One turn or mirror swaps these rows in pairs. Which row does each one swap with?
The rows were stretched afterwards, more along some directions than others.
Q219: [  9, -17, -13,  21,  -6,   0,  -1,  -7,   0,   1, -10,   1,  10,  -8,   3,
  -7]
Q870: [ -7,  -1, -18, -13,  -9,   0, -18,  -8,   0,  11, -10,   0,  -4,   8,  -4,
 -15]
Q328: [ 16,  -5,  13,   6,  -7,   8,   1, -13,  -2,  -5,   7,   1,   4, -10,   9,
  -9]
Q663: [  5, -11,  -6, -29,  -5,  -6, -29,  -9,  -8,   6, -20,   5, -13,   1,  -2,
  -5]
Q232: [  9, -26,  15,   8, -32,  11,  -1, -18,  -5,  -9,  -8,  -7,   7,  13,  -6,
   3]
Q510: [ -8,   5,  -8, -20, -14,   0, -17,   0,  -1,  15,  -9,   5,  -4,  13, -11,
   3]
Q695: [-13,  10,  -7, -10,  -4,  -5, -16,   2,  -3,  11, -10,  11, -12,  -2,   1,
  -7]
Q644: [ -5,  17,  -5, -16,   9,  -2, -20,   0,  -7,  10,   5,  13,  -6,  -9,   1,
  -7]
Q381: [  6,   8,   0, -15, -15,  -9,  -3,   5,   4,  -1,  -2, -11,  -9,  -4, -16,
  15]
Q635: [ 12, -28,  17,   1, -27,  16,  -1, -29,  -5, -14,   4,   2,   2,  -3,   7,
  -3]
Q542: [  4,   1,  -1,   8, -19,  -3,  13, -10,   7,  -3,  -3,  -8, -11, -14,  -2,
   8]
Q774: [ 8, -2, -3, -2, 20, -4,  5, 24,  8,  5,  2,  5,  3,  5, -2, 12]
Q353: [12, -9, -2,  2, 18, -1,  4, 12,  7,  6, -1,  1,  2, 10,  0,  4]
Q243: [  7,  -5,  13, -11,  -7, -18, -30, -13, -12,   8, -13,   0, -17,   5, -23,
   9]
Q170: [ 20, -12,  -8, -21, -13,  -8, -15, -26,  -5,   4,  -1,   0,  -5,   6, -14,
  -2]
Q380: [ -6, -11,   6, -15,   1,  -7, -10, -23,  -3,   0,  -9,   5, -14,  -1, -16,
  14]
Q858: [  7, -18,  13,  -2,  -1, -12, -10,  12, -12, -12, -21,  -4,  -4,   7,  -1,
  -4]
Q916: [  6, -20, -10,  23, -11,   0,  -9, -13,  -4,  -2, -12,  -2,   5,  -6,  -4,
  -1]
Q246: [ -7,   5,   5,  -9,   0,   9, -13, -21,   2,   3,   8,   0,   9, -16,  19,
  21]
Q553: [  2, -16,  13, -12,  -4, -16, -20, -23,  -5,   3, -29,  -6,  -8,   9, -27,
  10]
Q874: [  8,  17, -14, -26,   1,   3, -15, -14,   1,  28,   7,  -2,  -4, -19,  11,
  -7]
Q674: [-29,  21,   7,  -8,  37, -18, -24,   5,  -1,  22, -23,   7,   0,   1,   9,
  17]
Q742: [ 18,  11,  -1,   0,   0, -21,  12,  27,   2,  -3,   2,  -9,  -4,   8,  -7,
   0]
Q613: [  5,  15,  10,   1,  24, -18,   0,  13, -11,   3,  -6,  -2, -22,   3, -10,
   2]
Q509: [ 16,  10, -10, -17, -10,  -8,  15,   6,  13,  15,  16,  -4,   9, -14,  -9,
   5]
Q426: [ -5,   6,  15, -10,  23, -13, -23,  10, -19,   6,  -2,  -2,  -5,   0,  -2,
   2]
Q971: [ 15, -28,  17,  12, -25,  11,  -5, -12,  -8, -22,  -1, -13,  -1,  15,   2,
  -6]
Q991: [ 8, -5,  0,  0, 19, -3, -4, 23,  1, -1,  0,  8, -1,  7,  1,  9]
Q920: [  5, -12, -17,  21, -12,   2,  -4,  -4,  -4,  -3,   1,  -5,   5,  -7,   1,
  -4]
Q59: [-12,  -4, -11, -13,   1, -14, -37,   4, -11,  17, -20,   0,  -9,   5,  -6,
 -11]
Q22: [ 16,   7, -19, -15, -10,   8,  10, -25,   1,   6,  23,  -3,  -2, -24,  -1,
  -4]
Q687: [ 18, -26,  10,  -7, -16,   8,  -7,  -6,  -1,  -3,   2, -10,   4,   3,   7,
  -3]
Q734: [-10,   6,  12, -25,   8,  -2, -12,   8, -16,   0,  -5,  11,  -8,   5,  -1,
  15]
Q506: [  0,   1,   1, -12, -10,   3,  -7, -20,  -5,  15, -20,   4,  -5,  -4,   7,
   0]

Q870 swaps with Q971
Q613 swaps with Q22
Q353 swaps with Q920
Q916 swaps with Q774
Q635 swaps with Q695

